In the rows, zero is written as 128.
Each path below is one point turned by a fixed rotation once a step. After each direction that follows a path, write how fast that rotation turns it, in degrees each step (0 if it stays still).
Each turn is a multiple of 5 degrees from 10 to 175, or 0.
Each row of a path follows its step; steps can be skipped.

step 0: [116 125 126 126 146 129 131 131 127 129 122 126 122 133 102 131 126 126
 114 121 129 128 141 132 132 128 124 128 129 113 133 124 150 136 131 117]
step 1: [116 132 133 122 138 142 117 121 139 137 119 118 117 133 132 118 131 134
 132 125 115 113 121 123 120 112 135 126 117 130 127 111 122 131 123 130]
step 2: [135 150 131 119 123 123 131 129 133 116 140 106 123 120 134 145 135 121
 128 135 125 122 145 136 127 118 125 120 128 129 131 126 130 128 121 120]
step 3: [121 125 118 135 136 144 130 134 121 123 114 122 126 131 131 131 117 118
  99 127 123 133 131 140 127 120 129 116 129 118 138 139 127 122 134 130]
step 4: [120 137 134 129 119 149 128 125 129 125 119 126 126 145 123 127 118 136
 140 134 132 126 121 133 134 125 114 124 128 120 127 109 110 131 128 115]
step 5: [136 142 123 142 133 116 135 115 146 130 137 121 129 133 124 135 125 121
 130 139 120 119 133 119 125 124 119 128 111 115 128 140 124 122 128 117]
step 6: [126 114 123 119 135 132 121 123 136 117 120 123 122 132 115 129 123 115
 119 121 127 132 142 136 148 134 144 129 114 122 139 124 130 121 129 119]
step 7: [117 126 106 128 127 144 123 116 133 135 125 119 129 134 138 127 133 139
 128 139 130 117 132 131 135 121 124 128 121 131 118 110 131 146 129 129]
step 8: [127 133 135 124 115 114 124 131 136 120 130 125 122 140 145 137 127 127
 120 134 116 127 143 120 126 123 128 109 120 127 113 136 123 127 115 118]
step 9: [116 119 123 114 132 121 137 137 123 124 121 124 137 138 118 142 125 131
 106 124 129 125 133 143 132 118 122 138 129 114 134 132 131 125 134 115]
[124 130 125 130 130 122 128 131 127 129 127 125 125 131 129 133 128 128
 133 131 128 132 131 125 128 129 131 127 130 130 133 133 129 125 128 126] : 120
[129 133 133 128 123 130 126 129 130 127 130 126 133 129 127 130 130 127
 131 129 127 122 129 123 131 127 128 127 127 129 127 135 129 132 132 130] : 120
[128 126 124 131 124 125 127 124 129 129 126 131 128 129 130 125 126 129
 129 127 129 126 135 123 133 133 129 130 126 126 127 124 131 127 130 127] : 45
[130 126 128 128 130 134 127 131 130 133 126 128 124 127 132 130 126 134
 130 131 127 127 126 124 131 127 126 132 129 133 129 125 126 130 131 124] : 120

step 0: [121 118 130 136 123 126 136 137 122 130 113 130 132 123 118 114 132 127
 130 120 117 131 121 126 137 126 140 140 125 124 131 134 127 125 143 124]
step 1: [137 131 141 128 127 123 133 126 125 117 117 112 130 125 125 128 126 128
 117 120 139 114 136 133 131 122 127 124 135 121 123 130 110 132 130 125]
step 2: [133 133 132 119 126 129 141 124 132 134 138 130 127 119 123 136 125 124
 136 139 125 132 120 131 116 129 124 130 131 113 133 139 114 118 123 139]
step 3: [118 139 130 130 141 113 127 134 134 127 129 130 133 133 133 123 128 139
 140 124 133 128 128 130 126 134 128 136 124 136 133 138 128 107 132 119]
step 4: [125 135 132 129 128 130 122 128 133 130 136 120 119 137 128 140 112 132
 123 122 136 130 136 120 133 127 118 112 125 134 144 128 127 136 124 118]
step 5: [117 126 115 126 135 135 142 122 137 137 126 149 122 130 121 141 130 128
 123 126 117 136 129 129 126 130 128 119 121 128 127 122 133 128 132 135]
step 6: [129 132 119 128 141 129 126 126 121 123 134 134 131 130 127 122 136 123
 121 128 136 124 133 129 144 137 143 127 122 130 113 128 135 130 130 110]
step 7: [135 118 125 118 125 135 128 123 119 127 133 127 118 126 128 119 127 118
 131 137 132 126 136 114 127 118 138 128 135 127 143 129 124 146 134 128]
step 8: [121 125 126 139 125 119 130 123 121 125 109 139 117 116 135 122 144 120
 135 126 119 131 128 137 124 120 126 133 128 123 129 130 119 126 130 131]
step 9: [132 126 135 135 118 127 128 144 124 118 132 114 133 123 118 125 135 130
 135 130 139 133 129 138 128 134 122 123 125 124 119 130 115 131 128 112]
[129 130 124 126 128 131 129 124 129 128 123 129 123 123 132 131 128 127
 129 128 128 128 130 130 126 127 122 125 126 123 125 125 127 126 125 132] : 115
[124 124 130 133 122 128 132 131 131 128 127 126 124 128 125 130 128 129
 123 124 127 129 127 133 131 128 124 126 127 128 129 124 129 130 132 126] : 85
[128 124 131 123 126 122 128 131 124 125 126 125 128 124 126 128 128 128
 129 126 124 129 128 127 124 125 129 131 129 124 125 128 125 128 124 125] : 45

step 0: [130 146 138 149 119 125 133 126 121 129 125 130 136 132 116 131 113 117
 136 123 133 132 124 131 124 117 124 143 115 138 143 121 133 128 125 118]
step 1: [127 117 130 107 131 129 129 129 111 112 119 124 136 121 127 126 132 128
 144 135 131 126 136 125 120 121 117 121 124 115 131 132 137 122 149 127]
step 2: [125 134 118 125 105 129 131 119 139 134 119 139 140 133 119 118 126 126
 140 119 119 137 126 128 123 139 123 124 130 134 120 107 125 129 120 122]
step 3: [123 117 137 139 122 128 127 123 126 111 136 117 119 114 125 119 127 124
 133 111 137 113 125 120 124 128 127 125 123 124 140 133 116 111 132 115]
step 4: [138 131 131 119 124 125 130 134 130 139 121 135 125 124 115 129 124 125
 141 117 118 150 128 125 126 116 113 131 121 143 134 135 134 117 134 145]
step 5: [132 136 121 136 123 140 131 118 119 128 111 125 134 133 133 134 122 126
 128 124 146 117 138 119 115 121 108 122 127 115 122 123 127 123 127 113]
step 6: [114 110 111 123 117 129 137 126 123 120 117 125 122 124 117 126 129 121
 142 132 106 126 123 134 125 129 127 133 117 139 142 124 125 131 128 125]
step 7: [120 133 133 127 114 120 135 119 144 129 142 134 124 126 130 128 135 132
 127 114 142 140 138 124 121 128 114 118 125 131 128 128 133 124 147 111]
step 8: [138 118 122 135 139 134 133 131 118 136 131 131 137 125 121 124 113 131
 140 120 125 126 122 129 134 118 121 138 112 126 131 109 116 107 132 127]
step 9: [125 128 134 120 111 120 124 135 124 120 122 132 138 144 129 137 131 116
 144 121 134 120 128 135 107 113 120 121 128 133 133 143 132 129 127 125]
[131 129 128 133 131 127 131 127 128 130 126 129 128 125 130 126 129 122
 129 128 133 125 130 127 132 133 128 133 123 125 127 126 125 130 126 125] : 140
[132 130 133 129 125 129 121 128 127 125 124 129 127 124 126 123 129 127
 130 126 127 129 127 123 128 130 131 124 130 125 128 127 129 129 125 131] : 40
[128 131 125 130 131 131 126 134 128 122 122 130 131 129 127 131 124 125
 128 126 128 129 131 130 129 125 130 129 126 128 123 132 131 128 130 128] : 85

step 0: [119 122 134 129 125 111 126 129 131 129 120 135 122 135 127 137 122 135
 127 135 125 117 132 117 118 121 138 121 125 124 130 122 110 118 136 133]
step 1: [146 121 139 123 128 122 129 132 127 117 134 126 135 136 130 135 127 130
 129 122 126 131 125 132 116 127 135 119 146 130 118 125 115 116 130 130]
step 2: [127 120 135 130 129 110 124 133 135 126 122 142 124 129 124 131 127 137
 126 132 123 131 125 122 119 131 139 117 131 130 138 110 131 122 130 144]
step 3: [131 132 142 130 129 129 130 127 124 122 129 127 145 136 142 131 119 139
 121 131 124 134 119 131 118 136 126 117 139 132 118 123 120 122 128 140]
step 4: [117 116 133 128 121 118 120 133 130 131 129 141 129 140 130 122 126 133
 124 138 111 132 133 124 127 135 139 126 129 124 125 115 123 133 136 140]
step 5: [128 125 144 128 129 120 130 130 125 128 133 128 143 137 130 138 123 132
 119 137 130 116 129 132 122 129 125 130 139 121 119 136 114 117 133 142]
step 6: [126 110 127 122 126 117 126 132 132 121 135 137 129 131 125 131 119 123
 123 122 109 133 130 125 127 127 144 128 136 119 128 123 125 116 128 140]
step 7: [133 120 137 131 127 123 126 128 123 131 132 135 136 129 134 141 119 131
 128 136 141 125 118 131 111 138 131 125 130 121 131 127 126 110 124 143]
step 8: [123 117 127 125 117 122 119 122 130 118 121 133 135 134 134 134 114 132
 125 124 108 139 116 128 119 127 136 121 125 124 129 123 121 125 133 132]
step 9: [131 121 136 123 122 121 130 126 118 136 129 133 130 134 131 132 128 136
 134 145 129 122 128 131 104 133 133 124 129 123 123 123 113 129 129 137]
[133 122 131 127 126 128 125 129 125 130 130 127 124 132 129 124 131 126
 132 127 132 128 130 129 129 134 129 129 128 125 127 124 132 129 130 128] : 140
[126 131 131 129 130 125 130 131 129 127 128 122 134 126 127 125 130 133
 129 129 126 129 131 126 130 132 129 131 131 130 126 125 131 134 128 132] : 45
[128 126 126 129 126 128 127 130 130 128 130 129 127 123 125 127 135 130
 125 134 130 129 131 128 128 132 130 125 122 127 130 128 123 127 123 130] : 155

step 0: [119 131 138 135 126 131 118 123 136 135 139 143 122 131 124 143 134 136
 118 129 131 130 123 131 136 125 121 132 132 137 113 129 115 137 138 143]
step 1: [135 134 123 131 122 134 145 149 130 124 119 131 122 118 123 119 126 124
 127 133 135 128 105 127 142 129 124 126 142 128 136 124 120 124 131 134]
step 2: [124 137 125 122 131 117 137 131 129 145 127 119 129 125 142 137 136 126
 148 120 147 124 135 143 133 127 131 123 127 133 133 133 132 126 139 124]
step 3: [129 117 145 136 138 140 127 116 137 126 147 134 115 131 130 138 134 123
 135 133 131 121 121 130 123 136 118 122 137 131 121 137 120 122 130 124]
step 4: [119 130 130 137 127 126 144 123 127 113 119 121 121 122 126 124 126 124
 119 125 129 134 116 120 125 113 133 129 139 122 143 136 119 131 147 130]
step 5: [135 143 130 110 135 113 124 120 130 132 128 137 129 114 136 139 123 129
 135 135 144 133 124 127 130 124 128 123 113 130 144 127 125 133 129 121]
step 6: [121 114 121 130 128 136 137 120 136 132 150 132 125 118 138 136 119 126
 127 133 122 128 117 135 126 135 119 140 130 135 133 141 141 123 119 124]
step 7: [128 124 131 130 135 137 137 129 131 136 117 120 128 137 112 144 131 129
 115 129 128 129 126 119 125 117 141 129 143 124 142 137 139 135 132 120]
step 8: [136 120 119 128 129 119 122 124 128 130 118 137 135 119 124 126 132 131
 132 138 134 129 126 118 119 143 119 111 109 125 139 134 133 134 143 122]
step 9: [122 124 121 123 141 113 126 115 132 124 127 120 126 131 126 122 121 119
 134 140 112 126 119 135 129 125 115 142 127 136 122 137 145 124 124 130]
[131 132 125 129 130 125 125 126 129 129 128 132 128 126 129 130 136 131
 127 123 130 131 128 132 122 131 130 127 127 128 127 127 127 131 127 125] : 130
[131 131 130 128 126 127 131 131 127 129 128 130 135 130 130 128 125 123
 124 128 123 124 131 128 124 131 132 130 126 131 126 130 122 127 128 125] : 0
[128 127 128 131 129 124 125 128 124 124 128 130 133 127 121 128 126 132
 124 129 131 127 126 127 125 126 126 123 129 130 129 129 125 129 131 134] : 95
[128 130 125 128 127 125 130 129 129 124 124 131 127 126 131 130 130 130
 129 132 124 126 126 122 129 124 124 129 127 130 126 122 127 130 132 126] : 95
[128 129 126 130 126 129 133 134 127 133 129 132 129 127 127 134 126 131
 125 127 131 132 128 125 129 128 127 130 127 131 128 128 131 126 123 131] : 65
[121 126 127 132 123 126 130 128 128 127 127 125 130 126 133 128 128 130
 125 124 127 130 130 132 128 129 127 131 125 128 128 130 131 129 135 130] : 160
